One turn sends every row of this set to another row. A few are shown first. Where does it send the rows asked after them?
bube: [ -9  -9  18 -13  -9  -7   5  32  -3   1  -4  -5   5  11 -13   6   9   9
 -26  -1  11  -7  -6 -16   3   4  -2  -9 -26   2 -15   4  -6  13  -5   0
 -23]
Zis: [-13  13  16  -2  -3  21   4 -19 -18  18  -3   5   4  10  -6   9   0   4
  20 -19  14 -14  -1  16  -4 -26 -10   3 -33   7   6   8   3  -4  -9  -4
 -17]
rezu: [-14  -5  17 -15  -7  -1   1  29  -9  -4  -4   4   5   7 -16   2  15   5
 -27   0  17  -8  -5 -12  -5   5  -4 -10 -30  -2  -8   0  -6  17  -5  -7
 -16]
dapa: [  2  -6 -11  -3  -4 -24  -2 -22 -21  -5 -12  11 -10 -12 -20   5  22  12
  10 -22   9 -13   0 -16 -17  -3 -19  -4  15 -14  -1  -4  14   6 -21  -1
  -7]
safo: [  7 -10  -7  -7  -8 -33   6 -18 -20   4 -12   0  -5  -6 -16   8  18  16
  11 -24   3 -14  -2 -20  -8  -3 -16  -6  21  -8  -7   0  12   3 -20   4
 -18]
Bobe: [-12   4  36 -20  -8   5  47 -18  -5  -5 -12  -3  -6  -4 -16  15   3   9
  -9  -9   7  11   2  20 -11   2  -9  -3   5   9  -2  -2 -19  21  -4  -1
   9]
nesev: [ -6 -27   0  24  -3 -14  32  31 -21   3  -5  -5  -2   3 -16  13  10   8
  -3   3   5  11  -9   9   6 -24 -16   8  13  -3  -6   0 -10   8 -18  -1
   6]
zovi: [-11  13  15   1  -2  24   3 -17 -13  17  -5   1  -1  12  -3  13  -5   7
  20 -18   8 -10   0  14  -1 -29 -11   9 -33   6   1  11   1  -8 -14  -2
 -18]
dupun: [  8  -9 -10   3  -6 -26   4 -15  -9  -2 -17  -6 -14  -9 -13  14  10  18
   9 -20  -5  -9   3 -20  -5  -8 -19   5  18 -10 -13   4  10  -4 -26   8
 -16]
Dusam: [ -8   3  19 -20  -7  23 -23  -3 -15  -4  -7  -1   0  18 -14   8   2  -2
   4   9   5   9  -5  26  18  13   5   2  18  -4  -9   3  13   9  -1   1
  -8]
bil: [ -8 -29   3  16  -5 -19  36  28 -29   9   0  -4   5   5 -17   8  15   8
   0   0   8   6 -13   8   5 -20 -10  -1  16   0  -5  -1  -8  13 -10  -2
   1]
Sikul: [-10  -5  16  -8  -7  -3   3  34   5  -5  -9  -6  -1   9 -12  11   5   9
 -28   3   7  -4  -3 -16   2   0  -6   1 -28  -1 -17   4  -8   9 -12  -1
 -18]
bip: [  3  12 -15 -10  -3  -1 -18   4  -5  -2   0   8   9  15 -21  -1  15  -6
   2  -7  17 -16  -3  -1  22   7   6 -16  11   9  -1  -4  10   9  -2  -9
   2]
sazen: [-16  -1   7  17  -6   8  45 -34 -28  -1 -13  -4   2 -15 -10  15   5  -1
  10 -22   2   0  -2   9 -19   0 -24   4   6   1 -12   6  11   5  -4  -5
   0]
Mon: [  1  18 -19  -1   1   8 -26   5   1 -11  -5   8  -1   8 -20   3  10  -7
  -1  -4  14 -11   1   2  20   3   1  -3   7   6  -2  -4   7   3  -8  -9
  10]
maba: [ -9   2  37 -21  -8   1  50 -18  -5   0 -10  -8  -5  -1 -16  14   1  12
  -8 -10   5  11   1  19  -8   2  -7  -4   7  12  -5   1 -19  18  -3   1
   3]
vabap: [  9   9 -14  -7  -6  -6 -13   8   2   2  -1  -5   7  20 -15   4   5   0
   3  -7   6 -15  -5  -3  32   6   7 -12  14  14  -8   2   7   2  -5  -1
  -8]
Zoz: [-11 -25  -1  24  -1  -7  26  27 -25  -3  -5   5  -4  -3 -19   9  17   4
  -4   4  11  11 -10  11  -2 -23 -16   8  10  -6   0  -6  -8  13 -17  -6
  13]
folo: [-12   4  34 -16  -7   7  46 -18  -1  -5 -14  -6  -9  -4 -14  16   1  11
 -10  -9   4  13   4  20  -9   1 -11   2   3   9  -4  -1 -20  17  -7   0
  10]
fav: [ -8   2  20 -21  -8  20 -21  -2 -17  -1  -6  -3   3  22 -13   8   0  -1
   5   9   5   8  -5  25  19  15   7  -1  18  -4 -10   4  12   8   0   3
 -11]
rof: [-14  -4   9  13  -8   2  49 -35 -31   6 -11  -7   6 -10  -9  14   5   1
  12 -25  -1  -1  -3   8 -16   1 -21   0   8   5 -13   6  12   6  -2  -3
  -6]
vanam: [ -7   8  16   0  -5  17   8 -16 -13  23  -4  -3   3  14  -4  12  -7   9
  21 -20   6 -12  -4  13   3 -27  -9   6 -30  10  -2  14   1  -8 -12   1
 -25]
Maz: [ -8   3  18 -19  -7  22 -24  -2 -14  -4  -8  -3  -2  17 -12  10  -2  -2
   4  10   2  10  -3  25  19  12   6   5  17  -5 -11   3  12   8  -2   2
  -9]
mino: [-12  -5   8  16  -8   2  50 -31 -25   6 -13 -13   3 -10  -9  18   0   3
  12 -22  -6   2  -3   6 -13  -1 -21   4   9   4 -18   8  11   2  -6   0
  -9]
gase: [ -9   2  35 -17  -8   3  50 -15   0  -3 -12 -10  -9  -3 -13  18  -3  13
 -10  -9   1  12   2  20  -6   0  -8   1   7  11  -9   2 -20  15  -7   4
   4]
Fimo: [ -6   2  18 -18  -9  19 -22  -1 -14  -1  -5  -5   1  19 -12  11  -2   0
   4  10   3  10  -4  25  21  12   5   3  19  -3 -12   5  12   6  -2   2
 -12]
puvuk: [  4  -4 -11   3  -2 -17  -3 -18 -11  -9 -16   5 -17 -15 -17  12  14  15
   7 -20   0  -7   4 -16 -12  -8 -23   9  14 -15  -6  -3  12  -2 -27   1
  -4]
Lisez: [ -8   9  18  -6  -6  17   7 -18 -19  24  -2   1   7  15  -5   7  -2   6
  21 -20  11 -15  -3  13   0 -24  -7  -1 -30  11   1  11   2  -3  -7  -3
 -24]
Geke: [-14  -3   7  19  -5   9  45 -34 -22   0 -15 -10  -2 -13  -8  18   0   1
  10 -21  -5   4   0   8 -15  -3 -24   8   6   1 -16   8  11   1  -8  -2
  -1]
keli: [  8  13 -18   2  -3   2 -20   9   9  -7  -7  -5  -2  14 -14   9   2  -1
   0  -5   3  -8   2  -3  31   0   3   0  10  10 -10   1   5  -3 -12  -2
   2]
vepo: [-10 -26   1  16  -4 -14  32  25 -33   4  -1   5   5  -1 -20   5  21   3
   0   0  16   5 -13  10  -2 -19 -13  -4  13  -3   2  -7  -7  18  -9  -7
   7]
belup: [-14  -3  15  -7  -4   3  -3  31   0 -10  -8   3  -1   3 -14   6  12   6
 -29   2  13  -3  -2 -13  -3   1  -8   0 -31  -5 -11   1  -8  12 -11  -5
 -11]

safo goes to dapa
keli goes to vabap
sazen goes to Geke
Where do these go?
vanam goes to Lisez
gase goes to maba
vepo goes to Zoz
Sikul goes to bube

